128 stands for zero in the data rows.
Here are some points:
125;110;125;107;128;109;142;117;170;138;176;170;111;157;187;069;179;160;109;127;191;150;192;163;101;145;107;144;140;138;107;169;126;150;070;067;051;071;060;080;113;151;107;147;159;103;142;140
063;127;128;178;092;070;120;090;082;092;130;147;160;100;120;048;144;124;055;060;100;120;136;110;064;164;176;130;081;122;139;094;128;103;157;173;184;115;033;119;160;084;079;167;152;078;118;078
152;110;127;133;063;079;092;172;146;165;203;196;123;186;036;150;126;127;145;129;124;105;109;128;131;132;109;152;078;153;165;136;118;120;149;109;159;120;173;149;163;149;212;145;140;159;086;130
064;046;183;158;068;108;118;136;068;055;094;059;141;086;122;104;186;191;133;118;149;121;162;171;130;109;129;121;061;090;135;114;055;142;120;151;157;124;085;164;168;113;135;038;195;127;099;086
229;152;110;148;110;114;107;187;184;164;186;167;136;204;072;107;143;076;122;162;198;138;117;110;150;113;128;163;156;115;144;083;144;169;116;142;140;120;156;136;071;169;156;141;158;102;086;171
103;142;114;128;145;110;177;152;102;101;075;071;059;060;091;148;120;149;125;171;102;131;124;112;180;170;104;133;138;147;062;032;123;084;117;110;101;182;087;095;116;133;090;102;090;189;150;158
126;192;185;171;108;112;102;191;117;107;184;163;192;162;065;170;129;092;182;118;162;131;117;173;162;148;108;107;214;199;166;108;074;122;120;124;088;150;127;072;042;166;163;154;118;143;100;154
133;131;090;126;096;196;160;117;120;117;125;077;107;100;179;074;116;101;141;150;171;150;130;109;101;078;176;124;117;157;185;185;167;107;165;149;115;088;145;051;130;040;084;120;117;100;170;136
138;138;095;108;108;191;123;121;162;116;108;098;154;158;105;048;143;084;204;162;114;144;159;213;172;118;075;109;189;126;047;013;160;102;148;085;133;111;095;051;084;119;115;043;105;155;161;107
091;145;172;225;141;080;159;105;063;106;167;115;125;073;215;255;145;106;119;110;101;184;189;137;114;162;039;102;062;097;048;118;066;163;051;074;142;157;235;209;174;130;150;155;157;255;032;125
184;144;045;056;160;093;128;165;143;217;233;148;208;149;156;083;125;125;063;178;172;171;180;168;118;098;171;115;170;120;133;169;099;145;104;201;082;080;189;124;212;187;175;151;108;057;162;170
179;131;095;115;101;107;109;122;136;161;198;156;181;184;117;143;120;120;137;126;119;128;062;107;134;128;055;116;138;105;081;148;148;180;113;125;118;152;187;144;107;143;169;116;131;167;167;158
106;147;178;110;179;193;096;068;132;158;166;114;172;150;151;086;080;093;146;105;124;111;148;087;119;165;164;127;161;089;105;131;170;145;147;155;123;087;142;133;139;085;114;124;160;158;144;115
097;159;136;148;110;108;143;110;130;108;077;064;104;055;193;137;107;085;133;097;102;116;178;131;150;191;140;086;105;102;006;102;196;165;076;087;107;151;141;134;108;114;107;066;062;199;060;124
120;135;098;128;204;139;164;101;109;124;168;167;093;141;079;131;099;085;160;159;078;127;145;107;168;140;112;153;101;128;104;103;098;156;097;072;118;141;105;157;115;147;152;133;135;185;096;165
Here are 16 more points, each followed by its number:
130;136;112;086;104;140;127;087;122;129;043;000;066;095;165;067;124;136;124;147;122;124;148;151;139;119;144;119;127;088;075;071;190;125;242;184;126;166;133;075;190;145;049;050;060;080;202;129 0
162;187;050;052;173;162;131;146;210;159;137;128;087;176;129;163;131;138;178;208;150;096;137;156;096;123;135;148;142;167;173;156;141;154;090;132;121;133;096;112;149;115;151;122;132;072;151;134 1
134;135;096;074;171;102;132;113;123;171;118;097;076;156;177;116;110;095;141;142;069;140;129;156;122;133;132;179;134;076;093;086;143;113;099;057;145;113;146;083;085;135;100;118;093;173;147;108 2
112;186;124;099;184;181;153;106;122;144;151;118;101;149;179;099;154;138;159;098;109;117;103;041;116;115;138;131;163;145;204;163;189;156;122;133;121;122;117;116;132;105;150;209;087;097;153;135 3
174;104;087;148;181;180;126;146;165;112;060;036;011;058;124;243;085;167;067;071;099;101;107;047;049;057;116;159;100;065;158;140;161;162;195;146;074;180;114;109;068;131;048;137;084;081;163;112 4
202;155;087;087;146;095;103;116;103;168;185;129;236;164;120;079;155;165;095;125;144;161;177;116;086;138;111;093;112;143;187;169;124;128;134;222;098;069;177;163;175;165;134;117;129;086;154;148 5
114;094;233;169;092;065;060;175;068;099;188;181;198;155;069;156;119;160;127;099;142;086;138;140;139;160;163;125;165;158;190;158;076;091;138;136;113;145;191;164;103;116;200;127;077;180;052;105 6
171;186;088;071;184;152;129;177;161;149;158;147;143;180;154;072;161;180;130;166;118;159;148;140;119;122;108;078;148;180;197;185;179;132;060;156;091;051;175;148;123;155;167;142;126;114;203;133 7
149;123;061;023;123;144;121;142;128;130;053;056;114;078;165;091;083;136;156;163;135;156;184;136;123;065;144;148;174;139;108;088;151;144;155;134;100;146;060;054;178;133;092;032;065;040;226;177 8
090;102;182;172;140;155;080;131;085;071;000;064;095;086;148;221;088;109;185;222;140;109;126;145;180;172;135;119;179;184;031;029;143;099;157;138;196;177;058;087;091;093;025;116;105;170;118;167 9
155;096;144;119;146;128;124;157;101;175;175;143;145;188;117;089;077;076;090;100;056;109;128;084;178;156;160;118;102;084;095;130;105;163;124;122;100;142;195;170;112;149;112;112;141;159;100;130 10
134;117;149;097;074;119;096;107;135;177;162;106;183;169;115;076;050;186;155;107;107;116;216;155;140;139;175;104;122;091;081;148;162;100;115;121;123;094;118;166;170;094;098;107;090;144;099;048 11
200;124;148;101;125;104;145;168;233;167;122;090;082;105;080;074;114;128;093;169;103;089;084;109;170;143;148;183;157;130;104;072;178;121;124;081;136;146;076;123;027;166;111;091;082;152;093;179 12
123;098;161;149;193;154;121;064;067;175;150;130;183;136;206;115;107;159;101;057;074;153;154;145;115;141;135;105;051;071;063;123;069;108;074;092;102;102;200;227;158;115;080;081;176;167;142;072 13
114;114;098;112;158;128;086;171;142;081;001;084;086;039;172;163;094;128;180;182;071;053;010;082;130;146;147;148;156;168;044;116;143;107;181;190;198;191;063;084;118;077;085;147;114;126;123;147 14
160;128;131;098;118;130;162;143;164;218;154;161;086;108;170;097;096;074;130;118;090;111;076;148;135;096;074;161;122;112;103;116;154;117;102;097;164;147;162;160;150;124;121;091;084;163;110;135 15
Which three of these numbered points are nearest to each point below, looking only along the 5 directions in which the first points spread most? Their numbers follow each, nearest first.
146;090;241;204;097;000;043;131;071;101;181;146;203;194;002;146;134;161;136;096;134;114;156;160;161;155;184;137;136;119;185;143;116;084;146;138;116;149;145;133;094;161;152;171;086;135;051;103 > 6 10 11
075;101;152;183;145;083;167;137;101;130;138;116;151;093;232;145;180;155;074;060;125;165;134;157;080;126;044;114;091;114;117;110;113;125;078;042;200;133;184;178;180;100;172;118;151;187;076;132 > 13 11 10
148;127;082;084;131;124;125;097;124;121;107;148;100;186;110;113;149;166;187;176;155;111;170;198;139;128;127;092;166;165;123;165;103;147;107;092;086;068;097;090;122;119;132;123;132;115;144;124 > 1 7 12
053;135;133;167;154;117;173;141;167;096;085;123;158;068;039;233;118;131;178;192;149;154;148;171;155;142;148;158;188;255;071;069;094;074;163;134;139;186;098;052;093;128;198;097;120;146;105;166 > 12 9 2
132;131;123;110;235;200;120;116;040;126;076;101;102;076;191;172;136;145;121;129;072;013;098;140;135;078;132;110;107;052;160;144;179;108;173;127;086;200;138;126;117;163;053;156;168;142;097;122 > 4 11 2
148;093;123;125;155;143;158;165;152;156;105;145;076;109;190;086;157;116;151;118;118;100;116;147;089;071;119;127;054;074;085;081;130;144;147;146;136;157;147;166;166;134;070;211;211;133;130;088 > 11 4 13
116;139;127;158;048;076;145;183;151;195;187;201;147;209;000;142;131;123;106;169;130;114;098;128;133;142;141;149;120;144;131;125;136;140;160;113;144;121;109;131;096;170;194;138;149;170;073;136 > 6 10 15
128;194;083;097;189;230;153;115;068;071;063;095;087;098;173;167;155;109;218;179;143;109;122;200;173;181;136;108;144;102;114;155;190;111;112;090;025;161;115;123;143;079;114;095;114;174;170;161 > 2 0 4
150;130;101;103;147;122;152;131;165;108;116;104;089;112;042;143;136;155;161;150;136;217;165;156;167;149;052;132;181;121;073;073;106;130;101;087;116;136;109;097;131;175;136;130;156;172;137;145 > 12 2 15
125;078;099;102;206;155;122;166;132;093;055;031;033;036;187;198;054;136;148;100;145;112;065;033;050;068;128;118;164;097;117;127;200;135;157;162;176;147;132;102;075;118;045;080;089;109;171;152 > 4 14 0
108;143;122;145;086;170;176;144;189;192;090;099;074;108;095;132;101;112;109;162;092;087;093;090;085;119;176;161;082;086;072;085;137;166;205;167;174;180;131;146;199;121;097;173;177;139;121;101 > 4 11 3
144;187;126;120;164;134;115;129;151;206;161;142;184;212;080;152;060;090;175;176;117;099;151;124;204;188;100;109;143;137;026;125;124;153;141;123;117;078;153;133;143;176;142;100;134;195;091;141 > 15 10 2
014;085;189;234;087;147;139;134;007;061;050;121;099;046;211;145;207;184;079;012;207;155;152;124;170;136;114;134;081;062;184;147;141;133;065;043;120;088;054;171;132;091;119;187;149;158;103;106 > 13 11 4
139;079;183;153;090;085;129;103;097;161;212;227;200;169;029;154;079;148;128;098;129;083;081;107;128;125;144;184;106;096;189;227;096;097;180;159;130;134;169;154;157;134;223;177;112;114;095;105 > 6 10 5
081;076;165;241;029;093;170;116;055;092;101;135;138;096;212;128;248;211;065;078;183;197;178;160;163;176;120;097;085;082;174;140;127;097;089;054;124;068;084;188;131;093;143;135;154;132;131;077 > 13 11 4
